Z: several groups of rows, each row roughly a mix of its group's hidden directions:
Z (71 x 10):
[[-28 -25  13   9  -5  11   6  29  27 -21]
 [-21   7  38  -9   1 -36 -13 -12 -12 -12]
 [ 13  23 -18  16   7  -4   9   6  40  29]
 [-19  27  14  -6 -18 -32 -11 -25 -20  -6]
 [  0  27  37 -22  -7  -5 -27 -15 -13  -6]
 [-16  19  39 -13 -17   0   7 -27 -13 -19]
 [-18 -11  12  17  16 -40   3  17   9  27]
 [ 34 -11 -12  19   9  18  13   5  38   2]
 [ 22   9   2 -20   1 -24 -31 -18 -21 -24]
 [  8  23   8  21  33  14  18 -16   0  30]
 [ 37  -4 -21   4  -5 -16 -16  17  -5  33]
 [ 27   4  -2  14  30 -23 -14  15  -5  33]
 [ 18  14   8   9  23   4  10  16 -25 -41]
 [-17  -8   9 -14 -15 -26 -12  40  23   7]
 [ 37 -16  -2   8  25   0 -12  36   6  10]
 [-19  23  17   3  29  27  16  -2  28   7]
 [ 29 -18  -6 -16   1 -32 -21  25  18  -1]
 [-16  -5 -37  15  21   6  26 -16  -3  24]
 [  1  38  38 -10  -7  11  13 -22  -2   9]
 [ -7  -3  -5 -13 -21 -30 -18  12 -21 -37]
 [ 47 -17  -2  -8   2   9  -5 -20 -27  -9]
 [-26  22   4  -4   2   1   0 -30 -42  -1]
 [-13   3  -5  21  18  16  45   0  22   8]
 [ 19 -21 -17  -2   5 -30 -24  35  -9  -4]
 [ 22  20  -9   0  13  -5  29 -35  -5 -24]
 [-15 -14  16  13 -19  33  19  23  25   2]
 [-12  42  -6  -7  -5 -20  -3 -11 -15  33]
 [ 52  -2 -13   4   8  13   3 -25 -10   5]
 [ 37 -22 -16  13  25   8   1  -9  20 -21]
 [ -8 -27  11 -14   6  -3 -13  -9 -34 -36]
 [ 18   9  20   3   5 -21 -26   1  11  42]
 [-34  10  36 -15  -2  11  -8 -13  -2 -27]
 [ -1  -2 -12 -17  14 -47 -26  15   9  -6]
 [  9  -6  -1  17 -32  -8  41  -4 -12  22]
 [ -6 -31 -17  19 -25   2  19  25   2  25]
 [-15 -23   0  -3 -27  18 -26  33  -1  17]
 [ 35  23  -3 -22   7   1 -38  -6  -8  -1]
 [ -2 -14   3   7  14  25   6 -30 -30 -31]
 [ 17  31 -20  13   9  -9   7  -5  28  32]
 [-20  22   6  -4 -14 -39 -16 -24 -17   9]
 [ 11   9   6   4   7 -40 -28   1  -5  34]
 [-16 -31 -21  13   7   5 -13  36  16  15]
 [-31  -3  21  11  26 -39   6   1  10   0]
 [  2  25  32 -15  16 -29 -27 -10  -4   5]
 [ -8 -32 -17 -20 -32  -8 -16  18   7 -20]
 [ -8  11  -1 -10  38  -2 -10 -19   9 -40]
 [ 22  26 -15   2  -4 -15   1   9  27  38]
 [  8   4   2 -14 -20 -22  -8  35  26  28]
 [-16 -13 -13  14   3   1  42 -19   0 -30]
 [ 12  -8  20 -11 -11  33   5  17  10 -38]
 [ -8 -11 -23   8  -7  48  22   7  13  -7]
 [  9 -18  -7  -1  -3 -13 -22   7  22  47]
 [ -2 -16 -15  21  34   2   2  -3  30 -30]
 [ 35   6  30  -2   8  -8 -24  29  -2 -12]
 [-27   3   8  11   6  27  12 -28 -29 -20]
 [-10   9 -27  18  24 -26   8 -15 -18  28]
 [-30  14  20 -17 -31  -5  -2  13 -22  20]
 [ 24  -3 -41   6  21  12  17 -12   6 -23]
 [ 44 -14 -20   1  20 -14  -9   1  24  -6]
 [-21 -13   3  15 -23  30  30  15   9  20]
 [ 31  -2   4  12  32  24  13  27  -4 -17]
 [-14  16  19 -11  16  -9   2 -30  -5 -41]
 [-26 -15 -15  -8 -25  -2  -4 -21  21  34]
 [ -9  10  -5  15  20  30  31 -23   9  24]
 [-31  -2 -21 -10 -23 -19   3 -12 -20 -30]
 [-30 -16 -16  -9 -27  14   7 -23  22  20]
 [ 52   0  -2  -8 -15  12   2  -9 -12  21]
 [  6 -20 -28  12  20   1   3   6  14  44]
 [-24   6  17  13   7  22  22  15  24  31]
 [-48  -6  21   6  10  12  17   0  17 -16]
 [-33 -18  12  17  -7   3  15  26  16  28]]
which group is each row in? (one row of each group first):
[-14 -35 -10   1 -41   5  -1   9 -18 -16]
(118)
[ 17  -3  15 -22 -26   7  -5  -9 -44  10]
(62)
[ 11 -16  -3   6  11  32   9   4  31  36]
(114)

[-10  35  30   4   0  17  15 -33  -1   1]
(114)
[-22  19  30 -18  -9  25  -2 -19  -3 -26]
(118)
[ -8  16   4 -19 -20 -32 -13  26   6  29]
(62)
[  5   3 -29  22  40  -4  21   2 -19   9]
(114)
[ 12  33   0   0 -19  10  11 -16 -16  39]
(62)
[ -3 -24  -8  -9 -16  -4 -45  27  -8   4]
(118)
